In the rows, 128 means zero.
The rows of M fall into 3 groups, and each row is roughly a mix of its group's hidden directions.
M, 99 rows:
[[176 111 145 124 140  85 150 128 100 110 177 105 143 124 152]
 [129 118  86 151 118 143 170 131 137  96 150 136 124 117  65]
 [110 155 128 114 128 140 174 115  97 142  71 115 131  89 110]
 [ 98 139 144  81 147 152 104  90 146 135  93 130  96 117 161]
 [115 155 154 126 150 164 148 111 165 112  65 113 123 138 116]
 [145 121 139  70 137  89 135 101 101 133 131 112 105 124 178]
 [120 125 141 121 112 116  46 130 146 153 121 164 139 126 148]
 [136 143 102 193 115 138 113 151 146 124 145 146 156 133  81]
 [135 128 161 139 125 171  71 142 128 138  77 158 136 131 120]
 [ 96 160 122  92 163 136 131  89 144 120 107 109  84 135 158]
 [168 106  90 112 117 106 102 117  99 114 181 150 105 118 128]
 [163 154 160 167 149 162 168 122 141 118 102 105 158 122 116]
 [127 185 106 161 125 113  95 117 134 153  86 159 138 131 106]
 [118 145  74 163 124 126 118 116 147 121 165 164 124 112  83]
 [125 100 111  63 128 107 113  99 113 118 149 138  86 114 152]
 [ 90  98 133 101  87 121 154 163 107 146  95 113 148 104 110]
 [ 95 159  79 165 108 137 125 132 149 136 118 144 139 113  77]
 [183 136 128 160 132  82  96 132 120 123 169 140 148 150 139]
 [171 122 171 111 155 139 149 123 132 100 116  85 121 157 162]
 [161 150 150 175 147  77 115 141 107 121 141 141 168 139 119]
 [ 70 144 106 142 121 168 139 126 175 129 104 131 123 122  93]
 [114 105 136  63 137 119 114  91 129 129 142 134  96 104 169]
 [100 155  81 144  98 118 153 121 151 136 119 126 148  92  82]
 [123  86 148 122  84 131 150 166 127 134  91 137 160 120  88]
 [118 125  89 152 106 137 140 130 162 102 136 147 139 110  60]
 [141 191 108 173 130 102 111 112 141 143 103 146 150 128 105]
 [122 167  66 154 132 108 157 107 120 134 170 123 121 108 114]
 [164 121 113 182 119 115 118 154 125 113 180 136 159 134 101]
 [120 139  76 154 118 121 137 120 163  94 156 133 133 113  74]
 [152 158 109 178 123 149 142 144 137 111  94 124 140 151  75]
 [188  97 131 131 133 118 155 127 124  73 147 133 130 133  91]
 [179 130 125 175 126 113 149 147 100 115 160 120 166 115 103]
 [127 114  76 140  97 126 154 137 141 103 155 128 135 107  70]
 [122 154  61 133 104 119 102 114 115 164 163 137 109 114 138]
 [102 118 171 122 130 153 148 141 156 111  63 121 146 131 101]
 [134  85 146 106 121 108  81 145  90 137 167 152 127 120 158]
 [155  93 150 100 121 118  89 142  92 145 150 129 118 144 180]
 [ 85 167 119 130 128 154 128 115 146 149  62 141 122 119 105]
 [130 165 111 141 126 176 164 100 172 132  97 103 128 111 113]
 [ 93 154  76 156 115 113 108 118 142 141 150 162 132 103  92]
 [123 115 111 164  94 100 133 171 101 159 167 129 163 128 120]
 [175 115 124 151 129 109 163 135 117 105 185 100 155 115 123]
 [123  91 130  54 127 115 122 101 121 114 130 136  91 110 147]
 [138 122 127 139 130 153 182 130 160  83 108 109 134 129  78]
 [164 127 163 114 125 130  69 118 134 157 115 141 132 138 178]
 [133  96 111 108  89 100  69 147 116 144 163 143 133 119 144]
 [ 84 157 107 118 120  80  88 124 117 163 141 125 135 110 160]
 [130 128 164  96 183 126 130 100 134  85 127 114  98 144 158]
 [ 82 144 106  77 121 133 139  97 136 147  88 123  94 109 138]
 [ 54 118 120 136 122 159 148 149 146 121 113 134 129 115  86]
 [105 117 105 142  99 128  88 137 165 121 128 169 144 111  77]
 [124 174  93 178 118 145 131 120 170 132 118 132 145 122  87]
 [138 125  87 119 106 111 102 108 117 159 187 146 119  96 152]
 [139 125  85 120 110  92 103 128  96 148 188 127 119 119 157]
 [142 143  95 135 150 116 186 119 104 106 169  90 109 133 131]
 [148 115 103 146 119  86 169 137 115 121 194 114 145 125 122]
 [116 166 137 124 160 160 128 108 151 105  68 115 102 151 120]
 [127 144  77 126 107 103 181 124 120 124 152  84 135 105 113]
 [103 138 119 152 119 142 106 123 179 115 104 163 144 116  74]
 [110 165  88 155 105 132 148 111 150 152 111 144 145  94  85]
 [109 175 106 118 168 129 145  95 141 105 115 100  87 152 140]
 [160  78 138 106 127  93 131 130 105 107 187 138 129 116 139]
 [179 108 143 150 136  90 121 144 107 109 183 125 150 140 140]
 [157 119 131  96 116  95  98 130 107 143 156  98 126 134 188]
 [ 88 172 112 171 135 123 123 122 175 130 108 142 145 132  92]
 [ 75 161  85 121 119 130 130 100 180 137 115 129 112 121 115]
 [178  95 158  99 139 112 134 126 101 118 159 108 121 136 174]
 [109 134 155 141 170 161 191 129 106 116  99 126 112 142 115]
 [ 89 138 139 115 109 163  96 134 138 165  65 141 127 120 130]
 [124 166 119 113 121 123  93 109 107 163  64 154 112 127 132]
 [146 107 124 114 109 135 195 143 128  97 118  80 136 124 103]
 [105 106 122  79 127 105 175 132 119  94  99 107 100 148 109]
 [111 147 132 148 136 157 185 122 151 116  84 124 138 119  81]
 [188 106 159 150 133 114 116 156  79 121 148 136 150 138 135]
 [102 124 161 120 113 150 156 140 144 137  57 125 150 116 102]
 [ 64 178 115 136 139 102 137 117 118 164 108 124 134 108 136]
 [129 148  93 185 119 127 141 138 158 116 161 127 157 120  84]
 [110 137 153 108 145 148 165 117 157 100  65 109 118 142 109]
 [196  95 136 120 122 121 124 136  98 118 174 115 128 135 156]
 [123 100 111  69 108 136  94 119 114 145 128 137  83 136 163]
 [182  98 151 149 138 110 154 131 129  95 177 129 155 122 118]
 [141 153  62 136 132 101 128 112 109 122 179 122  99 137 132]
 [ 84 137 113 119 113 119 181 147 134 127  81  99 124 148 100]
 [182  93 173 151 127 141 126 143 134 103 133 148 165 119 104]
 [ 91 160  78 155 109 147 135 122 166 135 120 134 131 113  84]
 [102 136 143  89 132 162 113 110 146 126  58 133 101 128 126]
 [107 156 134 127 131 170  79 127 133 143  65 142 111 139 127]
 [110 147 113  87 132 121 180  87 144 128 117  90 112  99 145]
 [133 164 112 122 159 136 173  85 163  97 115 102 105 134 120]
 [159 108  91 122 124 112 145 134  89 117 194 110 109 132 142]
 [142 110 123 108 134  96 187 101 141 108 179 108 130 109 136]
 [105 141 116 152 117 141 118 122 182 113 101 153 147 113  71]
 [108 136 117  71 127 134 165  90 132 136 105  98  99 103 152]
 [146 116 188 106 142 146 121 132 110 148  89 122 125 148 176]
 [ 90 161 137 116 143 117  89 107 160 147  82 153 112 152 142]
 [144 109 102  95 101 106 123 137  55 145 130 137 114 102 129]
 [119 135 111 128 120 125 193 131 148  94 114  82 141 118  91]
 [158  72 154  86 133 114 102 129 101  97 148 151 113 124 136]
 [ 82 127  87  99  80 123 130 127 127 177 114 130 121 104 128]]

Here is one row of each group, with its name. Which group are the others in?
[ 73 101 112  73 114 155 146 122 131 132 117 118  92 111 133] : <38>
[134  76 103 106  92 104 109 158 122  99 174 119 129 127 115] : <46>
[103 103 151 106  98 145 145 152 137 134  60 131 141 127  96] : <44>

[150 108 134 104 134 108 115 137  79 140 166 113 109 143 185] : <46>
[ 74 145  93 162 113 142 120 141 159 131 122 149 136 123  78] : <38>
[174 113 162  90 133 136 107 118  94 141 105 128 108 142 176] : <38>
[138 106 170  97 140 131 161 144  90 129 109  88 122 145 169] : <46>
[154 133 104 136 146 103 106 110 110 125 203 133 116 123 160] : <44>
[165 113 185 107 131 155 144 129 129 132  80 105 135 144 156] : <46>
[152 160  72 135 107 107 163 107 119 147 159  99 132 102 132] : <46>
[ 91 110  93 102  91 103 104 149  92 168 143 138 117 121 142] : <44>
[110 118  76 152 104 135 152 141 148 113 177 118 138 108  89] : <38>
